Each row of D is roughly a mix of the hidden directions of one of 4 groups.
D (148 x 11):
[[ 19  -5  37  -8  11  13   5  11   0  11  16]
 [ 19  -8   5  12 -29 -14  12  22   7  10 -14]
 [ -9  -8  12   6 -22  16   7 -20  31   5  11]
 [ 23  -8  19  13  -2  19 -17  12   7   3 -25]
 [  3  19  26 -27  -8  -6 -14   5   3 -16  17]
 [ -4 -14 -19 -16   2   5 -11 -23  -6 -33  -7]
 [-30  -1  -9  24  10   0  -3  -8 -19   9  22]
 [  2  -3  14   4  -5 -32  13  31   5   1  14]
 [-23 -13  12   9 -17  22  22 -17  -1  13  -2]
 [  2  -5 -29  -2  18 -13 -13 -20 -12 -18  16]
 [ 11 -16   0 -26  33  12   9 -13  -5   8  -4]
 [ -8   6   7  14   4 -16  -2  -6 -38  18  14]
 [ 22 -13  -4 -19  -9  25  -8  14  25  -1  -7]
 [ 22   8 -11 -13  11  11  20  26  -6 -10 -19]
 [  8  17  -9  -2  12  26 -31 -12 -11   5  -9]
 [ -9   2   6   4 -17 -15  19  29   7  22 -14]
 [ -8  -9 -18   0  11 -33  24 -15  -3   0  13]
 [-30 -27 -10  13  -4  -1 -16   8  19   7   4]
 [-26  -7   4   8  24   5  23 -15  -3 -21  -1]
 [ -8  11  11 -29   4  -7   4  28   6 -10  22]
 [ 16  20 -13   7 -28  -2 -18  18  -3 -13  11]
 [ -9 -23  -1  29   6 -25   5 -10  -5 -19  -2]
 [  6  26 -21   3 -16  -5 -13  -1   1 -29 -13]
 [  0 -22  -4  31 -30   0  -3  -6   6  13  -1]
 [ -5   6  28   5  36 -11  11   3   7 -12  -4]
 [ -4 -17 -14  -5 -34   1 -14 -26  -7  -4   8]
 [ -5  -2  14 -15 -40 -12   0  -1  11 -13 -12]
 [ -1  13   6   5  12   2   3  43 -12  -3 -17]
 [  8 -24 -20  19   8  19  -4   5 -10  19 -17]
 [ -2   3 -25  25 -28 -20   4   5 -11  -5  -3]
 [  5  -1  -3  -2  17   7 -34  14  13   1 -27]
 [-17  26  14 -13  -2  20 -11   1  11 -25  -4]
 [ -6  12   2   1  24  19  -6   6 -36  10  -6]
 [ -8   0  33   5  20   2   4  -9  20 -16 -17]
 [-10   5 -27   7  14 -26   1 -24   3  -6  14]
 [ -7  28 -15  -9 -22   2 -29   8   8  -5   6]
 [ 28  12  20  -5 -20 -22   5   3 -12   9 -11]
 [  8 -19 -10  30 -10  -9  14 -17  -4  11 -20]
 [-14 -21 -27  12   7 -13  23  13   4  -9  -7]
 [  2   8  -4   8  22 -19 -25 -19 -23 -10   0]
 [-19   5  -4  13  -6  -4  14  19   9 -29 -22]
 [ 12  -5 -12 -12  -1  11 -29  11  32  -1 -10]
 [ -1  24   7  34  11  -4  -6 -22 -12  -3  10]
 [ 24 -10 -23   3   1  -6  22   5  29  -3   2]
 [-18  20  -2  27  22 -10 -11 -11 -19   0   0]
 [ 25   7  23  13 -19   2 -29   0  -4   5  -7]
 [ 10  16  10  12 -13 -11  -2  39   3  -1 -14]
 [ -5  23  12   9  -2  24 -18  27  12   3  -6]
 [  7   7 -19  21   4  -7  -6  19 -35   7  -3]
 [ -6  13 -24  -5   8  23  11   0 -28 -18   1]
 [ 15   4 -10  13  16   2  20 -26  17  13 -17]
 [ 13   4  19  13 -26  -4  -5  21  17 -21   6]
 [ -4   3 -14  17  -3   1  23  23  -1  -1 -33]
 [  1 -29  12  15  17  14  22  -3  -1 -17 -10]
 [ -5 -13  17  -4   5 -15  -8 -18  36   4  14]
 [ 17 -14 -14 -12   4   2 -10 -37 -19   3  -1]
 [  0  -5  20  20  -1 -11   3  18  22  30   2]
 [ 24  -5 -26   1 -29   2   7  -1  -4 -19  -9]
 [-11  14   6  12   3   2 -25 -14 -34 -13   4]
 [-18  13   1   8  32   8   6  11 -22  19  -1]
 [-20  -9 -31   6 -25   6   7   6 -16   7  10]
 [-18 -14   3  24  -6  13  15  -4 -21  11  22]
 [ -8  -5  20   2  25 -32   2  19   6  -5  -4]
 [ 20  22  14 -10   5   2 -21  -9 -26  -7 -14]
 [-21   9 -29  -2   5 -17  19   1  12 -21  -3]
 [  6   9   7   8 -20 -23  16  32  10  -2  -9]
 [ 20 -24 -10  -6 -32 -15  -3 -10   9  -8   1]
 [-15  -9   9 -18  17  -9 -26  -2  24  17  -4]
 [-18  22  12  12  26  -2  11 -23   1   9 -11]
 [ 10   3  12 -30   6  14 -20   9 -19 -20  -3]
 [ 15 -12  -8 -25  -5  16  -7   6  34  -8  -3]
 [ -3   8 -13 -17  -1   3   9  28   6  -8 -33]
 [  4  22  -5  12 -28 -14   7  14 -17  10  18]
 [-27 -21 -16   4  13  11 -19   2  23  -4   4]
 [  3  -9  -5 -23  13  23   3 -31  14 -13   7]
 [ 17 -24  -1 -18  -1  25 -19   7  20   3   1]
 [ 10   1   2 -11   1   5 -44  -2  -2 -13  16]
 [ 35 -10  -1   1 -12  -8  22  -3 -22   9  -4]
 [ 21  24   8   1 -12  15 -25   7  13 -18   5]
 [  1   2 -23  -8  25  -4   6 -35  -1  -9  -4]
 [-20  16   2  28  -1  -3 -16   6  19 -23  -1]
 [  6 -33   0  17  -2 -18  17   7  -1  21  11]
 [ -2  14  10  -9 -27  -7  17  -5   2  -8 -33]
 [-26  -4 -16 -11  19  17  21  12 -11 -11  -9]
 [  7  26   4 -18 -10  27 -22   4   7  -5  14]
 [ 14  -5 -32  -7 -31   0   0  -8 -14   6  -7]
 [  2  11  12 -36  16 -10 -20   9   9  12   3]
 [  7  20 -19  -9  -1  19  19  -9  19 -20  14]
 [ 27   5   0 -29 -16   3  22  -6  10  -8  11]
 [  1  10 -14 -29  -1  13 -23 -21   8  -6  16]
 [  2  10   3 -15 -18  25   3  17 -20 -25  -6]
 [-27  -4   8 -12  -7 -20 -12  -3  11 -20  25]
 [ 20   9  15 -14  21   5   2   3 -26  -3 -23]
 [  6   3   4  23   8 -21  -3  38  -6   8  -2]
 [ -1  30   0   6  22   1   9   1 -12 -18 -26]
 [  8  21  -1  10  22  22   6 -21 -15 -10  17]
 [-16  -6   6   0   0 -21   2 -32  26  13   0]
 [ 13  -3  29  15  -3 -22  -9 -19 -16  11   8]
 [ -5   9  18   4  24  20  -2  16  10 -15  25]
 [  9 -35 -21   3  -4  12 -18  -9  12  -1 -11]
 [ -6  -2 -27 -24   7 -18  17  17   0 -18   4]
 [ 13 -34  22  -4  -4   8 -11   0  22  -1 -11]
 [ 22 -15  -4 -19 -14  24 -21  -9 -11  -4 -12]
 [ 25 -22 -25  24 -10  -5   2  -8  -7  -5  -8]
 [  5  17 -11  20  10  19   1  12 -12  -8  31]
 [-12 -21  -2  28  19  -4  14 -21 -13   2  -7]
 [ -1  26  11  13  20 -15   8   5  -9  16  24]
 [  4  27  15 -28  -3  12 -18  -1  13 -13  -6]
 [  7   5  20   6 -16  24  17  -1  -3  18 -26]
 [ -1  10  18 -13 -21   3  -1   2  -3  35  17]
 [-19  -9   3  13  22  12 -10 -11  23 -21 -14]
 [ -2 -14   8  -6  -1  16 -20 -35  -5 -21   1]
 [-15 -17   4  13  40  10  11   0   2  -4   8]
 [ -2   8 -36   1  -1 -22  13   2 -18 -15  -8]
 [-24   1 -12  -2  35   3  -9 -11  10 -19  -4]
 [-13  14   8   8   5 -19  18  10 -20  -6 -29]
 [  6  35  -2 -12   4   4 -28   1  13 -15   3]
 [ -4   0  -7 -18 -12  -4 -16  14 -39 -10  -7]
 [-16 -18  14 -14  -6  -6   7  -4  12 -18 -33]
 [  1 -20  12  -1  40   5  17   6  -5  -8   3]
 [ 31  10  18 -13  -8 -11  -5  20 -19  11  -5]
 [ -8   0 -11  25  -1  18 -29  11  21   3  -8]
 [ 28   5  -9  -7 -16  14  11  -9  -5 -12 -30]
 [  3  12  15  25 -22 -20  15  17 -11   0  10]
 [-27 -11   9  37   4   6   5   5   1  -5 -16]
 [-25  22 -14   4   9 -25   1  11 -13  -1 -19]
 [ 13   9  15  27   9   6 -21  -9 -24  14   6]
 [ -2 -13  -9  13 -10 -22  37   6   8  12  -5]
 [-11   0  -1 -19  11  20  -1  26 -30  10   0]
 [ 17   0 -22 -17  20   8   1 -21 -18  -4 -19]
 [-13 -34   4  -3  29  18   4   1   7  -5  -2]
 [ 24 -21   0   0 -11  -5   8 -12 -24  -3 -26]
 [ -7  24 -13  18  12 -14   2  -8 -12 -20 -24]
 [  4 -10  10 -12  14 -15 -15 -36  16   6  -6]
 [ 16  -7 -25  -1 -18 -18  -2  27 -14 -10   0]
 [ 18  11 -10   1 -15  -3 -18  21  -8  15  28]
 [ 14 -10   1   2 -15  12 -20  26  16  10 -23]
 [-14  18 -18  28  -6  13 -11  22   3   5 -14]
 [-15  18 -20  18  13  11 -20  12  13  -7 -17]
 [-22  -3 -15  27  27  -2  -1 -14  11 -11  -6]
 [  8  -8 -14  28   1   1  -3 -33   7  19   4]
 [  6  -6  25 -28  15  15  -3  18   2  14 -12]
 [ 16 -16  12  -7 -19 -12  12 -13  -7  32  -8]
 [  3  12   6 -28 -10 -22  19  10 -21  13  -2]
 [ 36   3  -5  -4 -22 -23  -5   3  -7  14  -5]
 [ 27  -9  25 -18  15  -2  -7 -10   5 -10 -19]
 [ 19  -1  -6 -19 -14  19   2   2 -24  -2 -27]
 [ 10   1  22   6  26  -1 -11  -2  28 -11  18]]

In each list below, three rows fit none of the groups, and each other row fits one group, some only roughly. Which are they? Name them in the order they come.
    Q214: [ 23  -3 -11   0  -7  14 -36  17 -11   4  -4]
    Q432: [-12  -6  -9   6 -29 -25   0  11  -6  25   9]
    Q854: [ -2  18   2 -28  13   8  -4 -14  21 -15  21]
    Q572: [ 15  -9 -24 -12 -11   7 -34  13   7   0   8]
    Q314: [ 12  22  11 -25 -12 -10  -8  -5  -8 -28  -7]
    Q983: [ -7  -7  28  10   2 -23   8  -3 -26   9 -16]
    Q465: [-18 -18 -24  16 -24 -17   9  -8   4 -10   5]
    Q394: [  1  -1  12  11  37  -5 -12  -2  -4  29   0]
    Q209: [-18  23   8   7   5  13  -5 -11 -11   2 -35]
    Q731: [ 12  13 -15  21   4 -28  13 -15  -8  -5 -19]
 : Q854, Q465, Q209
    Q987: [ 13 -18   7  -9 -24 -11  17  10   9 -10  27]
    Q743: [ -1  -2 -19 -15  22  38   2  -1  -1  -9   4]
    Q880: [ -7 -22  23  14   4 -10  16 -26  -7   4  15]
    Q892: [ -8  -2  32   2 -28 -11  -6  14  17   7  -6]
    Q967: [  9  17   7  -3  -9 -21   3   7  19 -13 -33]
    Q160: [-27  14   6  -5  -4 -13 -36 -13   4  -2   6]
    Q555: [ 14  14  16  15  10  -8 -21   6   6  -1 -33]
    Q46: [  3  11 -18 -12   7   2 -37 -15 -15   9  11]
    Q808: [ 22  -4   4   1 -11  17 -15  -4  37 -10   3]
    Q889: [ -7  -7   2  -6  10  -2 -30  -2 -36  15   3]
    Q958: [-18 -22  29  -5  21  15  13   8   7  -3   0]
    Q795: [ 3 -5 10  0 38 15  9 11 10 24  1]
 : Q987, Q160, Q46
    Q587: [-27   1   5  12  16  -3  16  15   4   3 -31]
    Q499: [ -4 -18  13  12  34  19  -7   9   3  19  -1]
    Q437: [-22   7   1  -4 -16 -14  21  -4  24 -24   3]
    Q483: [-20 -29   2 -20 -15  -9  22   3  10  -3   9]
    Q635: [-19  10   6   8 -11 -35 -15  -2 -12 -16   8]
    Q109: [ 18 -12  10 -13  19  27 -13   0  -7  24  -5]
    Q916: [ 33  13 -24   0  -6  -9 -22  -6   2 -10  -7]
    Q724: [  2   9 -11   0 -13   0   0 -26 -22   3 -33]
    Q988: [-19   5  -7  16 -15 -32  -7 -10  21   0  11]
    Q522: [ -8   8 -12  -6   8   2   0   3  35 -24 -21]
    Q90: [ 11 -21  28  22   6  19  -1 -17  -5   3  12]
    Q414: [ -7   3 -14 -13  24  30  14 -18   0 -10   8]
    Q910: [-14  -2  31   2  -4 -29   9  15   7  15  -1]
    Q81: [ 18 -14 -25  10 -10  10 -21  11  22   2  13]
 : Q587, Q499, Q81
    Q395: [ 13   8   3  18   9   8   5   3 -10 -29 -31]
    Q721: [ -4  16  -1  -7  13 -33  20 -16  -7   9 -15]
    Q489: [ 36  -2 -11   7  -6  27  13   2   9  -5 -11]
    Q408: [ 25  22  -5 -11  -1   0  -1 -15  28 -18  -5]
    Q588: [-18   9  -4 -31  17   1 -12  -1  27   7   5]
    Q604: [-11  16  -3 -23 -12 -15  30  -3  17 -11   4]
    Q715: [ 15 -19  -9  13  12  30  19  16   4  -3 -12]
    Q35: [-13  -1   1   3  43  14  -8   0  14  -1  14]
    Q128: [ 26  -3 -17  20 -25  21  -3   2 -13   5  -3]
    Q344: [-20  -4  -3  -9 -10  10  40  14  12   1  -5]
    Q442: [ 29   1  -8 -14   9  19  14 -23 -17   7  -3]
    Q947: [-23  17 -24  13   1  -4 -12  22 -17  12  -6]
    Q265: [ 24  -3  -4  -5 -24  12  15 -14 -19  20   9]
    Q65: [ -7   5 -18 -20  -3 -12  15 -18   2 -33  -9]
    Q236: [ -2  -9  11  20  25  19 -11 -16 -23   8  -9]
 : Q395, Q588, Q715
    Q542: [  3 -13   4  -7  24 -15  10 -17   2  34  -6]
    Q922: [  1  -5  23   3  16 -24  18 -18  24   4   2]
    Q392: [-26   4 -24  20 -11  -1 -11  22  12   5  -2]
    Q565: [-11  15   7  19  -5  28 -23   2 -16 -11 -13]
    Q335: [  6  33 -10 -28  -4  18   2  -7  -9  -1  12]
    Q353: [-17   0  39  -1   5  -4   7 -11  -3  -8  23]
    Q906: [ -4 -13  15  -2 -25 -22 -23   6  19  -5  12]
    Q179: [ 13   8  -8   3  10 -10  -8 -14 -41  -1  12]
    Q529: [ 11 -17   1  28 -23 -15  -6  20  -2   3  16]
    Q732: [  9 -44   2  10 -11  -4   0  -9 -15  -7  -3]
    Q455: [ 17 -13 -16 -28 -11  21  12  -6   2 -21   1]
    Q623: [ -6 -18 -26 -13   9   4  -5   4  12 -10  33]
    Q380: [-23 -24   6  -8 -10 -19  -1   4 -18  20  14]
    Q544: [  6 -19  -5 -14   1 -22  26  -6 -14   3 -25]
 : Q922, Q565, Q179
    Q626: [-30 -19   7  24  -4  -8  10   1 -20  11   7]
    Q768: [-21 -14  26  11  25  -8  -1 -18   2  14  -3]
    Q686: [ -5 -12  25  -7  22  -8  21 -10  -9 -16 -20]
    Q993: [ 13 -13 -26  -2 -15  33   1   4  -9 -13   7]
    Q888: [ -8 -12   4  -2  20   6 -15   4 -39  -7 -12]
    Q454: [ -7  27 -10  -5 -10 -21 -13  16  18 -12  17]
    Q882: [  6   4  16  11  -2   9 -22  31 -12 -16  16]
    Q405: [ 13  -1   4  17 -29  29  12  -6 -13   2  10]
    Q841: [-12 -10 -13   6 -32 -10 -23   5  14  -9 -14]
    Q660: [-28  11 -12  15  -4 -30  -4  -5  -9   9  15]
    Q580: [ -7 -20 -12   3  22  10   6  -4  18   5 -33]
 : Q768, Q888, Q580
    Q255: [-1  0 12  3  2 20 -1 41  3 18 -8]
    Q965: [ -3   1  15   4  19  -1  17  17  19 -33   1]
    Q765: [-19  -1 -20   8 -12   9  -7 -30 -24   3   6]
    Q453: [ 33   8  19  10  11  12 -20 -18  -2   0  -2]
    Q637: [ 12   0  -1   5 -12 -23  31  10  24   3  12]
    Q595: [ 17  15 -28  23 -10 -16   1 -14  -7  13  -1]
    Q851: [-30  17  24   4  11 -13  -8  10 -11  14  -9]
    Q662: [-22 -33 -10 -13  -4  -5   4 -22 -14   0   8]
    Q426: [  4   8  -2  14  -8  10  -4  11 -34  25  17]
    Q156: [-12  28  21  14 -18  -5  -6  11  21 -12  -3]
 : Q965, Q637, Q662
    Q911: [-17  16 -14  -6 -17 -19  12  -9 -17 -20 -18]
    Q607: [ 20  13  -4 -14 -18  -1   2  18  10  33   7]
    Q478: [ 21  21 -13  33  -3  -3 -16  -3   0  -2  14]
    Q994: [  1  -8  -2  21  -4 -28  -2  -9   5  -8  33]
    Q9: [ 21   6  -8 -22  19  20   1  12  16   3 -21]
    Q92: [ -1   3 -20  25  25 -22  10 -17  -4   8  -2]
    Q269: [ -4   2  -9 -18  19  12  30  -7 -22 -12  13]
    Q450: [ -9 -11  25 -19  22   9 -12  14  15   8  16]
    Q868: [ 18  15 -25  15 -11 -15  13  -2 -24 -13  -1]
    Q230: [-11  19  -3  -3 -35 -13  -2  12  10  -6  21]
    Q653: [ 12  32  -9  19 -14  14   0  14 -17  13   3]
 : Q994, Q9, Q230
    Q997: [ -9  18  32   5 -18 -17  -1  12   1   5 -20]
    Q679: [  8   7 -18  -5 -17  13   0   4  39 -10   7]
    Q194: [-10   9   5  21  14 -17 -19 -15 -25  13  13]
    Q557: [ -3   3   6 -16  25   1  21 -26  11   8 -21]
    Q444: [  4 -23 -10  17   6  17   4   1 -30  14  17]
    Q48: [ 31   0  13  -2  -1 -17 -22   5  11  23   5]
    Q883: [ -2 -15   6   5  27  -1  -9 -22   7 -31   0]
    Q195: [ 12   0 -34  -8  -3   3 -30   2  10   8  14]
    Q417: [  3   4  -8  29  18 -29  -2 -21   5   4  -2]
    Q670: [-16   3   7   4  15 -38  -9  18  10   6   9]
    Q779: [ 11  -5   9 -10  14  14  17 -22  19  12  26]
    Q484: [ 19  -9  15  -2   2  28  14   5  14 -16 -22]
    Q99: [ -9 -19  18 -25  -6  24   6 -19   9  -5  10]
    Q989: [ -5  26  16  21 -19 -15  22  -8  -8   5  -1]
 : Q444, Q883, Q779
    Q950: [ 18  26   9  12   6 -19 -27 -16   5  -2  -6]
    Q399: [-14   6 -16 -13 -11 -19  15   8  28 -10  17]
    Q298: [  9   6  -4 -11  -1  11 -18  15  20  34 -12]
    Q78: [ -2  18   1  19 -20  -4 -27   9 -10   9  24]
    Q52: [ -8  -7   8  -5 -18  -4  -8 -25  11  28  24]
    Q354: [ -9   8  -1   3  13  -2 -11  20   8  -7 -41]
    Q347: [  3  -2 -20 -31  -6   8 -17  -2  16   9  23]
    Q3: [ -3  18  21 -31  14  18  -1 -17   6   8  -3]
    Q999: [  4 -15  18  24  -2  -5  12 -28  -7  22  -5]
    Q459: [-21  28 -20  13   8 -23  -6  -1  11  -9  -1]
 : Q298, Q78, Q52
    Q972: [  5   3  13  32  -5   5  12  -4   7  29 -18]
    Q899: [  4 -17   6  -1 -10  -7  35  -9 -15  -9 -24]
    Q449: [-5  9 15  2 32 28  6 -1 -3 21  5]
    Q327: [-18  35   9  23  -2   7 -13   0 -14   9   6]
    Q361: [-20  -4   1   4 -37   4 -23   3  15   6   5]
    Q108: [ -2  -5 -18  -6 -12  11   4   5  29 -31  10]
    Q11: [  0  14  -3  -3  19   2  -2  31  18 -24 -14]
    Q31: [-12   4 -12  11 -29 -25 -11  15   7  18   4]
    Q425: [  2  21  21 -16 -26   6   7  17 -10 -19  -6]
    Q93: [ 17  22   2  10   4   0  26  10   3   6 -30]
    Q521: [ 14  15  -3   4   0  -7  -7  19 -11 -40   4]
    Q276: [ -1  -9 -11   1 -29  -9  15  -4 -18  30   8]
 : Q327, Q108, Q11
    Q823: [ -2   0  21  -4   0   8  10 -20 -23   7 -32]
    Q266: [  5  22  14  -6  15 -32  16   4  -4 -13 -15]
    Q558: [ 22  12  -5 -24  18   1 -18   4 -25  10   0]
    Q923: [  9   7  25 -23  -7 -16   4 -30   9   5  -1]
    Q117: [ 16   9  -1   8 -10  10  -1 -17 -24  15 -31]
    Q280: [ -9  -7  -7  35 -14   4   1  12 -10  13  25]
    Q101: [-17  -9 -16  30 -12 -20  -8  -5  14  -9 -13]
    Q211: [  5  19 -31 -21   0 -15   1   5 -23   6   9]
    Q492: [ -5  15 -38  -1  -6  -2   2 -11   1 -21  18]
    Q106: [ 24 -17  25  -8 -23  -4  11  -7  18  -1   8]
    Q816: [ -3 -14  10   8   0  21  15  13  22 -17 -26]
    Q758: [ -4  13 -29  15  20 -15 -16 -13  12 -10  -8]
 : Q823, Q923, Q492
    Q468: [-15   0   6  -3  19  -4 -18  22 -25  17  17]
    Q777: [  3  10  26  -7 -15   4   5  20  -9  13 -30]
    Q807: [ -9  -6  23 -20 -11  18 -18  -8   6 -26   9]
    Q651: [ 29  19  -6   0  11 -18 -20  -8 -16   0  15]
    Q998: [  5  -7  -4 -20 -29   7  23 -21  -4 -11  10]
    Q818: [-21  -8  -3 -21  29 -26  -3  -6   0  -9  -7]
    Q861: [  4   1  22  29 -21  -9  -2   5  26   0   9]
    Q479: [ 27   0   6 -19  19  11  12 -21   9   4  17]
    Q248: [ 10   9   5  -1  -9   9 -19 -20   3 -38   7]
    Q811: [ 15  -3   9   4   1  35  14  15   2 -10 -23]
    Q909: [ 23 -13  20  -2 -13  18   5   8  22  -8 -20]
 : Q651, Q998, Q479
    Q475: [ -8   2 -19 -11  24  22  -4  16 -18  -9 -18]
    Q680: [ 10   7  24  11 -14   6  -9   4  31  21 -10]
    Q755: [ 14 -34  12  -4  19 -19   1 -15   8   9   8]
    Q436: [ -6 -28   9  -1  16  -5  12 -26 -18   6 -18]
    Q428: [ -9   9  22   9  20  33  -3 -15   2   1  14]
    Q250: [  4 -10  -9 -41   3 -13  -5  11 -14  15  -1]
    Q706: [-28   5  -1   9  -4 -21  21 -18   5 -13  19]
    Q435: [-13 -17  -6  18 -22   7 -11  15  -3  25  19]
    Q740: [-17   0 -28  -5 -23  -4   0  24   7  13  12]
    Q782: [ -4  17  22 -16  14  11  -3  21 -22   5 -17]
 : Q680, Q755, Q436
